128 stands for zero in the data rows.
Here is a table of points, one per row:
[94, 115, 110, 104, 142, 198, 136, 211, 165, 123, 104, 125, 120, 105, 134, 157, 189, 138, 124, 153, 109, 135, 113, 133, 126, 84, 96, 131, 103, 158, 170, 62, 203, 118, 105, 138, 115, 125, 102]
[114, 161, 128, 116, 126, 134, 146, 159, 111, 95, 124, 108, 130, 147, 66, 125, 143, 103, 109, 153, 146, 154, 211, 131, 123, 130, 105, 133, 127, 139, 135, 112, 97, 83, 120, 165, 137, 82, 246]
[103, 161, 141, 120, 105, 129, 98, 159, 158, 129, 145, 136, 213, 83, 155, 150, 145, 95, 100, 140, 159, 142, 89, 70, 131, 214, 144, 117, 126, 84, 76, 134, 142, 110, 147, 111, 162, 112, 144]
[114, 106, 143, 102, 98, 95, 90, 136, 106, 129, 79, 114, 104, 163, 97, 177, 102, 144, 112, 163, 154, 92, 99, 165, 131, 170, 147, 121, 126, 125, 191, 87, 112, 135, 143, 23, 130, 96, 136]
[82, 98, 95, 116, 94, 129, 94, 127, 0, 115, 160, 144, 154, 136, 166, 89, 151, 145, 131, 152, 106, 128, 135, 123, 126, 131, 101, 124, 109, 141, 134, 130, 132, 118, 164, 141, 139, 141, 108]
[156, 146, 111, 99, 108, 102, 110, 175, 130, 133, 126, 127, 188, 135, 135, 126, 171, 121, 92, 105, 127, 159, 104, 161, 141, 126, 172, 132, 103, 165, 161, 166, 64, 170, 44, 128, 128, 193, 130]
[161, 161, 96, 143, 160, 66, 128, 109, 128, 116, 156, 148, 83, 89, 124, 142, 141, 134, 145, 123, 151, 143, 110, 117, 67, 201, 71, 102, 134, 171, 125, 63, 139, 141, 115, 160, 119, 151, 123]
[171, 127, 150, 102, 121, 154, 149, 88, 130, 104, 114, 144, 50, 98, 153, 126, 193, 42, 123, 163, 106, 111, 117, 157, 117, 136, 124, 172, 71, 109, 104, 134, 84, 121, 165, 101, 137, 140, 123]
[142, 123, 167, 131, 141, 109, 101, 155, 127, 135, 139, 161, 128, 67, 147, 96, 111, 126, 157, 77, 92, 127, 156, 89, 76, 97, 83, 139, 138, 136, 159, 162, 127, 90, 81, 37, 114, 96, 141]
[100, 184, 160, 113, 135, 142, 137, 174, 125, 86, 166, 140, 95, 183, 100, 122, 111, 162, 185, 117, 155, 94, 93, 124, 159, 118, 98, 169, 121, 94, 76, 126, 119, 146, 80, 109, 183, 138, 101]
[153, 168, 161, 109, 121, 134, 123, 133, 148, 164, 117, 117, 134, 125, 112, 108, 77, 128, 133, 119, 122, 159, 115, 106, 196, 103, 45, 64, 66, 128, 166, 135, 113, 138, 213, 132, 143, 155, 124]
[170, 73, 126, 187, 114, 195, 128, 110, 151, 98, 89, 144, 162, 191, 104, 147, 134, 135, 131, 109, 123, 143, 177, 123, 137, 203, 76, 132, 144, 164, 117, 147, 119, 101, 117, 107, 136, 154, 86]
[159, 86, 142, 109, 109, 55, 218, 173, 112, 156, 108, 141, 184, 124, 92, 147, 127, 115, 169, 153, 116, 141, 133, 124, 116, 106, 111, 186, 154, 106, 110, 123, 136, 158, 160, 147, 135, 107, 95]
[151, 97, 89, 95, 146, 149, 89, 93, 145, 119, 98, 158, 149, 130, 128, 49, 114, 130, 165, 127, 242, 162, 111, 150, 115, 82, 130, 162, 158, 129, 127, 120, 149, 130, 156, 115, 136, 143, 156]
[188, 169, 141, 83, 141, 156, 126, 104, 98, 148, 186, 80, 146, 173, 104, 173, 156, 149, 109, 107, 131, 150, 162, 94, 84, 95, 172, 125, 135, 118, 104, 114, 172, 142, 162, 80, 86, 141, 115]
[110, 186, 163, 143, 125, 111, 158, 54, 126, 120, 68, 176, 155, 143, 111, 89, 211, 146, 92, 128, 130, 73, 113, 105, 126, 106, 119, 80, 165, 164, 130, 153, 152, 166, 120, 136, 142, 89, 114]
[132, 98, 101, 99, 147, 108, 153, 65, 134, 146, 161, 97, 125, 141, 159, 142, 103, 132, 89, 179, 156, 126, 110, 75, 185, 122, 67, 160, 98, 134, 127, 152, 140, 108, 55, 128, 74, 109, 131]
[102, 95, 130, 149, 198, 130, 135, 115, 122, 172, 156, 163, 115, 146, 104, 140, 168, 116, 170, 117, 98, 99, 117, 90, 178, 147, 157, 130, 142, 117, 165, 125, 131, 141, 142, 117, 128, 194, 208]
[71, 129, 106, 114, 143, 97, 84, 104, 177, 64, 121, 134, 155, 130, 131, 185, 104, 122, 98, 125, 62, 118, 122, 146, 116, 70, 89, 139, 185, 137, 82, 127, 90, 123, 171, 125, 103, 175, 134]
[145, 120, 113, 121, 103, 133, 122, 135, 130, 135, 93, 167, 121, 136, 130, 130, 146, 172, 128, 110, 138, 97, 139, 119, 118, 126, 123, 99, 119, 0, 132, 111, 100, 97, 108, 171, 53, 136, 123]
[89, 95, 168, 181, 142, 133, 181, 142, 94, 120, 96, 66, 124, 102, 113, 136, 99, 111, 83, 121, 188, 116, 104, 111, 66, 98, 137, 101, 106, 123, 110, 151, 120, 109, 120, 120, 136, 189, 131]
[163, 128, 93, 200, 165, 58, 116, 155, 130, 50, 125, 88, 130, 138, 151, 144, 157, 141, 139, 78, 144, 121, 132, 151, 164, 115, 148, 138, 64, 109, 146, 165, 168, 129, 167, 134, 117, 97, 130]
[122, 122, 91, 121, 118, 135, 102, 172, 181, 152, 136, 85, 89, 142, 124, 108, 141, 136, 161, 216, 119, 107, 144, 113, 73, 144, 127, 86, 143, 119, 128, 230, 130, 177, 142, 138, 126, 127, 125]
[177, 174, 147, 199, 94, 164, 121, 133, 119, 125, 118, 164, 133, 125, 171, 139, 60, 168, 108, 182, 104, 98, 117, 120, 103, 109, 152, 187, 111, 135, 138, 113, 161, 147, 126, 151, 136, 155, 184]
[124, 70, 157, 154, 112, 104, 131, 120, 195, 145, 228, 143, 151, 176, 113, 57, 132, 124, 82, 130, 112, 93, 120, 159, 96, 121, 146, 109, 97, 138, 135, 74, 122, 102, 134, 140, 151, 118, 113]
[96, 144, 126, 156, 67, 131, 94, 102, 130, 117, 127, 109, 146, 135, 110, 132, 99, 10, 205, 111, 139, 99, 135, 95, 137, 109, 160, 112, 121, 157, 138, 94, 139, 151, 100, 152, 75, 122, 100]
[123, 105, 119, 167, 153, 109, 94, 114, 112, 159, 98, 130, 99, 136, 131, 126, 119, 103, 105, 144, 95, 195, 166, 144, 150, 93, 128, 92, 121, 76, 67, 94, 161, 188, 70, 108, 189, 122, 131]
[111, 135, 206, 139, 127, 112, 141, 121, 141, 137, 123, 130, 113, 181, 240, 150, 150, 139, 182, 147, 141, 197, 117, 155, 132, 115, 151, 97, 164, 146, 134, 128, 101, 74, 122, 149, 116, 113, 130]
[131, 109, 191, 108, 104, 126, 106, 95, 134, 112, 160, 104, 136, 24, 116, 151, 133, 174, 145, 151, 154, 95, 210, 187, 179, 132, 140, 122, 147, 123, 133, 136, 155, 135, 113, 146, 147, 156, 113]
[122, 106, 59, 143, 107, 160, 143, 95, 143, 134, 155, 139, 113, 98, 136, 193, 136, 165, 139, 106, 150, 138, 130, 78, 117, 78, 157, 124, 118, 133, 154, 122, 49, 140, 142, 135, 206, 81, 117]
[118, 119, 111, 105, 101, 135, 182, 135, 146, 77, 110, 70, 101, 109, 158, 44, 119, 182, 138, 110, 83, 142, 143, 85, 161, 154, 167, 126, 147, 139, 97, 78, 107, 156, 141, 95, 101, 136, 150]
[95, 146, 80, 59, 127, 102, 176, 115, 146, 156, 94, 180, 122, 146, 151, 141, 84, 123, 131, 97, 119, 102, 176, 145, 123, 154, 169, 110, 77, 159, 113, 150, 178, 74, 125, 124, 164, 148, 118]
[105, 138, 151, 98, 145, 126, 126, 112, 135, 91, 139, 118, 97, 143, 132, 116, 96, 100, 85, 111, 119, 171, 143, 102, 110, 164, 148, 180, 175, 77, 229, 146, 154, 155, 131, 170, 153, 132, 82]
[89, 110, 148, 145, 112, 143, 130, 176, 125, 176, 150, 186, 73, 120, 136, 144, 119, 133, 84, 78, 175, 142, 154, 151, 142, 144, 126, 156, 132, 165, 90, 155, 123, 194, 169, 134, 54, 103, 133]
[164, 146, 91, 162, 101, 112, 136, 156, 113, 126, 148, 157, 76, 108, 73, 109, 120, 111, 98, 153, 114, 152, 83, 129, 181, 111, 168, 97, 205, 146, 120, 149, 146, 36, 131, 117, 119, 135, 90]
[185, 97, 152, 79, 152, 127, 70, 159, 102, 167, 87, 73, 103, 136, 140, 134, 115, 122, 117, 78, 120, 73, 109, 106, 130, 131, 135, 132, 157, 162, 95, 119, 111, 111, 125, 206, 167, 117, 133]
[123, 162, 127, 146, 244, 154, 119, 140, 113, 141, 108, 134, 167, 97, 119, 101, 92, 138, 128, 175, 125, 120, 150, 137, 137, 146, 172, 140, 106, 140, 122, 108, 59, 125, 137, 130, 93, 86, 61]
[157, 97, 126, 91, 155, 187, 170, 120, 97, 78, 157, 150, 154, 116, 126, 151, 71, 116, 147, 114, 97, 135, 62, 186, 114, 145, 135, 61, 136, 120, 126, 151, 145, 168, 108, 144, 114, 84, 168]
[116, 185, 65, 172, 114, 151, 157, 112, 124, 199, 143, 67, 148, 125, 168, 113, 131, 103, 130, 92, 127, 93, 127, 213, 129, 143, 81, 145, 183, 104, 146, 119, 127, 119, 128, 105, 139, 127, 133]
[92, 130, 140, 142, 104, 128, 102, 70, 142, 168, 106, 102, 133, 118, 61, 111, 148, 169, 153, 104, 72, 174, 73, 151, 108, 150, 145, 187, 85, 142, 106, 157, 146, 95, 121, 150, 116, 95, 138]
Along one direction, these points spread out more than along any other. For each point below, how far along it does it lie, from 0 to 99? The average is 50, and the first point in the table lies past the average. One standard deviation of the points above along it is 16.
[111, 135, 206, 139, 127, 112, 141, 121, 141, 137, 123, 130, 113, 181, 240, 150, 150, 139, 182, 147, 141, 197, 117, 155, 132, 115, 151, 97, 164, 146, 134, 128, 101, 74, 122, 149, 116, 113, 130] 36
[164, 146, 91, 162, 101, 112, 136, 156, 113, 126, 148, 157, 76, 108, 73, 109, 120, 111, 98, 153, 114, 152, 83, 129, 181, 111, 168, 97, 205, 146, 120, 149, 146, 36, 131, 117, 119, 135, 90] 21
[89, 95, 168, 181, 142, 133, 181, 142, 94, 120, 96, 66, 124, 102, 113, 136, 99, 111, 83, 121, 188, 116, 104, 111, 66, 98, 137, 101, 106, 123, 110, 151, 120, 109, 120, 120, 136, 189, 131] 62
[153, 168, 161, 109, 121, 134, 123, 133, 148, 164, 117, 117, 134, 125, 112, 108, 77, 128, 133, 119, 122, 159, 115, 106, 196, 103, 45, 64, 66, 128, 166, 135, 113, 138, 213, 132, 143, 155, 124] 61
[96, 144, 126, 156, 67, 131, 94, 102, 130, 117, 127, 109, 146, 135, 110, 132, 99, 10, 205, 111, 139, 99, 135, 95, 137, 109, 160, 112, 121, 157, 138, 94, 139, 151, 100, 152, 75, 122, 100] 29
[163, 128, 93, 200, 165, 58, 116, 155, 130, 50, 125, 88, 130, 138, 151, 144, 157, 141, 139, 78, 144, 121, 132, 151, 164, 115, 148, 138, 64, 109, 146, 165, 168, 129, 167, 134, 117, 97, 130] 62
[89, 110, 148, 145, 112, 143, 130, 176, 125, 176, 150, 186, 73, 120, 136, 144, 119, 133, 84, 78, 175, 142, 154, 151, 142, 144, 126, 156, 132, 165, 90, 155, 123, 194, 169, 134, 54, 103, 133] 65
[145, 120, 113, 121, 103, 133, 122, 135, 130, 135, 93, 167, 121, 136, 130, 130, 146, 172, 128, 110, 138, 97, 139, 119, 118, 126, 123, 99, 119, 0, 132, 111, 100, 97, 108, 171, 53, 136, 123] 60
[114, 161, 128, 116, 126, 134, 146, 159, 111, 95, 124, 108, 130, 147, 66, 125, 143, 103, 109, 153, 146, 154, 211, 131, 123, 130, 105, 133, 127, 139, 135, 112, 97, 83, 120, 165, 137, 82, 246] 60
[157, 97, 126, 91, 155, 187, 170, 120, 97, 78, 157, 150, 154, 116, 126, 151, 71, 116, 147, 114, 97, 135, 62, 186, 114, 145, 135, 61, 136, 120, 126, 151, 145, 168, 108, 144, 114, 84, 168] 64
[103, 161, 141, 120, 105, 129, 98, 159, 158, 129, 145, 136, 213, 83, 155, 150, 145, 95, 100, 140, 159, 142, 89, 70, 131, 214, 144, 117, 126, 84, 76, 134, 142, 110, 147, 111, 162, 112, 144] 47
[94, 115, 110, 104, 142, 198, 136, 211, 165, 123, 104, 125, 120, 105, 134, 157, 189, 138, 124, 153, 109, 135, 113, 133, 126, 84, 96, 131, 103, 158, 170, 62, 203, 118, 105, 138, 115, 125, 102] 59
[105, 138, 151, 98, 145, 126, 126, 112, 135, 91, 139, 118, 97, 143, 132, 116, 96, 100, 85, 111, 119, 171, 143, 102, 110, 164, 148, 180, 175, 77, 229, 146, 154, 155, 131, 170, 153, 132, 82] 62
